[[-0.178, -0.180, 0.205, 0.184, 0.229], [0.174, 0.072, -0.146, 0.177, -0.038], [-0.026, 0.049, -0.124, -0.194, -0.207]] result: -0.124
[[5.5, 191.1, -84.2, -50.3, 4.1, -174.7, 27.6], [-125.2, 210.1, -127.5, 48.9, -41.1, -38.9, 28.7], [-168.5, 184.8, -121.4, 92.6, -51.7, 40.6, 36.7]] result: -51.7
[[0.11, 0.10, 0.09, 0.16, -0.15, -0.12], [0.03, 0.02, 0.17, -0.02, -0.04, 0.05], [0.11, 0.11, -0.06, 0.16, -0.12, -0.13]] result: 0.16
[[0.08, 0.05, 0.10, 0.07, 0.00, 0.11, 0.22], [0.02, 0.07, -0.05, -0.16, 0.12, 0.17, 0.12], [0.00, -0.01, 0.05, 0.01, -0.01, 0.02, -0.12]] result: -0.01
[[0.019, -0.130, 0.061, -0.087], [0.042, 0.063, -0.030, 0.096], [0.177, -0.083, 0.039, -0.092]] result: -0.083
[[0.09, 0.10, -0.01, 0.18, 0.01], [0.00, -0.08, 0.01, -0.08, -0.15], [0.04, 0.15, 0.19, -0.11, 0.13]] result: 0.19
---
Q:
[[ 29  33  27 -29]
 [ 32  30  26 -43]]
A: 29, -43

Q: [81 11 49 85 79]
A: 81, 79

Q:
[[21  8  7 13 74]
 [37 11 50 13 51]
 [39 16 17 73 78]]
A: 21, 78

Q: [195 105  49  86]
A: 195, 86

Q:
[[141 194  75  76 176 144 160]
 [ 77 102  51  56 210 160 180]]
A: 141, 180

Q: [16 60  9 63 87]
A: 16, 87
---
[[-28.6  12.3 -12.3 -11.2  20.1  53.9  25.5]
 [-16.3  13.2  30.6 -39.6 -14.2  -1.9  21.0]] ==> 53.9, -39.6

[45.6  7.3 26.0 34.6 13.3  6.3] ==> 45.6, 6.3

[ 10.6 -44.2 -11.0   5.6  -2.4] ==> 10.6, -44.2

[ 17.5  43.2  38.4  49.7 -10.5 -43.7  24.3] ==> 49.7, -43.7

[-55.8  49.8  44.2 -14.5  21.4 -21.3] ==> 49.8, -55.8

[[ 21.5  23.8 -15.2 -28.8 -18.9   9.4  28.6]
 [-33.3  -2.9   0.6  51.5 -10.7 -32.7  35.9]
 [ 16.2 -49.1  50.7   9.9  17.7   2.1 -27.9]] ==> 51.5, -49.1
---
[[-28.7  18.6  12.5   5.0  54.7 -33.5   7.5]
 [ 24.4 -43.9 -22.3 -11.8  19.7  -1.2 -12.8]
 [-22.4  21.6  31.8   5.8 -16.8  -2.9   3.5]] >> -1.2

[[ 26.2  14.4  -5.7   4.4   7.8 -12.9]
 [-25.8  -0.3  11.2  15.7 -44.1  -7.9]] >> -44.1

[[-27.6   1.4  55.3 -55.1]
 [-10.8  44.0 -45.8 -18.5]] >> -45.8

[[ 16.4   0.5   0.7 -14.7  -0.7  15.8]
 [  5.8 -23.5 -42.5   2.9 -21.9   7.5]
 [ 13.2   8.5  16.5 -27.5  11.1   9.4]] >> -21.9

[[  7.1  -3.1  -3.3 -14.2 -10.0]
 [  6.9 -21.1  24.7 -47.3  -5.9]
 [ -4.2  13.5  27.1   5.4  11.2]] >> -47.3

[[ 19.2  -1.2 -48.1  -1.7]
 [  3.0   0.3 -33.9  -9.5]
 [-14.6  15.9 -12.4  55.1]] >> -33.9
---
array([ 16.1,  -0.1,  -2.9, -41.8,  42.6]) yields -0.1
array([ 48.9,  -8.4,  10.5,   1.8, -10.3,   7.5,  -6.3]) yields -8.4
array([ -6.3,   4.3, -37.2,  14.3, -46.5,  25.8,  -8.8]) yields 4.3
array([-52.0, -56.1, -55.1, -53.8, -54.9]) yields -56.1
array([ 19.7,  38.4, -52.7, -34.5,   7.6,  24.3]) yields 38.4
array([-22.5,  17.5,  25.5,   2.3, -48.9,  16.6]) yields 17.5
array([-44.1, -31.8,   5.0, -50.2,  51.8, -19.1]) yields -31.8
array([-24.2, -39.6, -54.7, -19.2,  14.3,  45.1]) yields -39.6
---
[-57.0  20.3   1.5  32.5] --> 32.5, -57.0

[-11.2   4.6 -24.3  12.4 -23.8  24.1 -40.4] --> 24.1, -40.4

[[-18.2  -9.3  -4.5 -17.4  16.1 -17.1 -23.5]
 [  5.3 -19.5  41.7  11.4  -3.7 -40.9   7.2]
 [-32.1 -10.3  29.4 -13.0  -8.7  -2.6   4.7]] --> 41.7, -40.9

[[ 25.9 -51.3 -10.1  21.9 -17.9   9.2  -5.9]
 [-34.6  -8.6 -10.0  -7.7 -14.1 -15.9 -13.9]] --> 25.9, -51.3

[[ 20.1  -7.4  20.3  31.9]
 [-20.5 -39.3 -34.4  45.2]
 [  6.8 -13.3 -10.1 -21.0]] --> 45.2, -39.3

[ 45.8 -40.7  39.2  52.3  -2.0  -1.5] --> 52.3, -40.7
---
[-50.9 -25.0  53.8  12.4   9.2] gives -50.9, 9.2

[[ 32.9  32.9 -40.5  -1.5  27.7 -17.4]
 [  4.7 -20.9  -4.2   3.7  -4.3 -26.3]
 [-19.0  -4.0   5.5  -0.6   4.5 -10.2]] gives 32.9, -10.2

[[ 15.5  33.4  -5.7  42.2  34.6  15.3]
 [  8.2   3.5 -10.9 -29.1  39.4  10.1]] gives 15.5, 10.1

[ 29.8  45.3   8.9  33.6 -18.9] gives 29.8, -18.9

[[ 16.9 -48.7 -20.3  -7.5]
 [ 54.1 -11.6  47.7  -8.3]
 [  4.2  10.4  19.3   7.2]] gives 16.9, 7.2

[ 48.8  55.8 -13.8 -43.7] gives 48.8, -43.7

[-36.1 -34.9 -26.6 -42.1 -14.5] gives -36.1, -14.5

[ 13.9 -32.0  48.3  18.4 -19.4 -11.2] gives 13.9, -11.2

[ 18.3 -44.5  13.1  10.5] gives 18.3, 10.5
---
[35 69 57 24 84 64] out 69

[[ 41 183 176 155 140]
 [102 179 116 151 123]
 [194 113 193 172 174]] out 194

[2537 4283 7758 6973 2197 6657 2502] out 7758

[[4758 5887 5501 6074 3589 6698 8904]
 [6355 8057 2899 8389 5562 3570 6325]
 [6128 5204 6116 3940 5026 7473 7486]] out 6116

[[45 72 54 38 19 28 64]
 [35 75 26 54 72 39 45]] out 26

[[9794 3052 9212 9310 7158 8540]
 [9757 3033 9026 9398 7113 8683]
 [8721 3703 8403 8824 6742 7885]] out 3703
---
[ 45.1  24.8   6.5 -44.2  32.0] => 32.0
[ 13.7 -45.6 -21.8  48.1 -24.6] => -24.6
[ 16.2   2.1 -38.5  38.9 -42.6] => -42.6
[  0.2  24.2  -9.1 -41.8 -18.2] => -18.2
[-12.7 -15.6  31.1 -42.1   6.3] => 6.3
[-55.0  49.5  20.3 -23.1  22.0] => 22.0
[-41.8 -13.5   3.4  -5.3 -38.7] => -38.7
---
[5.7, -12.4, -4.8, -41.0, 21.1, 30.2]	30.2, 21.1
[-7.8, -26.7, -48.7, -2.1, -21.9, -30.7, -49.9]	-2.1, -7.8
[-6.4, 56.1, -13.8, -7.5, -31.4]	56.1, -6.4
[16.1, 19.0, 12.8, -31.2, -3.1, 45.8, -15.0]	45.8, 19.0
[-2.3, -34.2, -43.0, 31.3, -25.6]	31.3, -2.3
[-27.1, 16.8, 11.0, -22.7, 53.7, -6.1]	53.7, 16.8
[[-29.1, 23.7, -28.5, 3.8, 4.2, 46.0], [25.2, 19.0, -40.6, 21.5, 32.3, 7.0], [-32.2, 6.1, 20.2, -50.2, -11.9, 11.0]]	46.0, 32.3
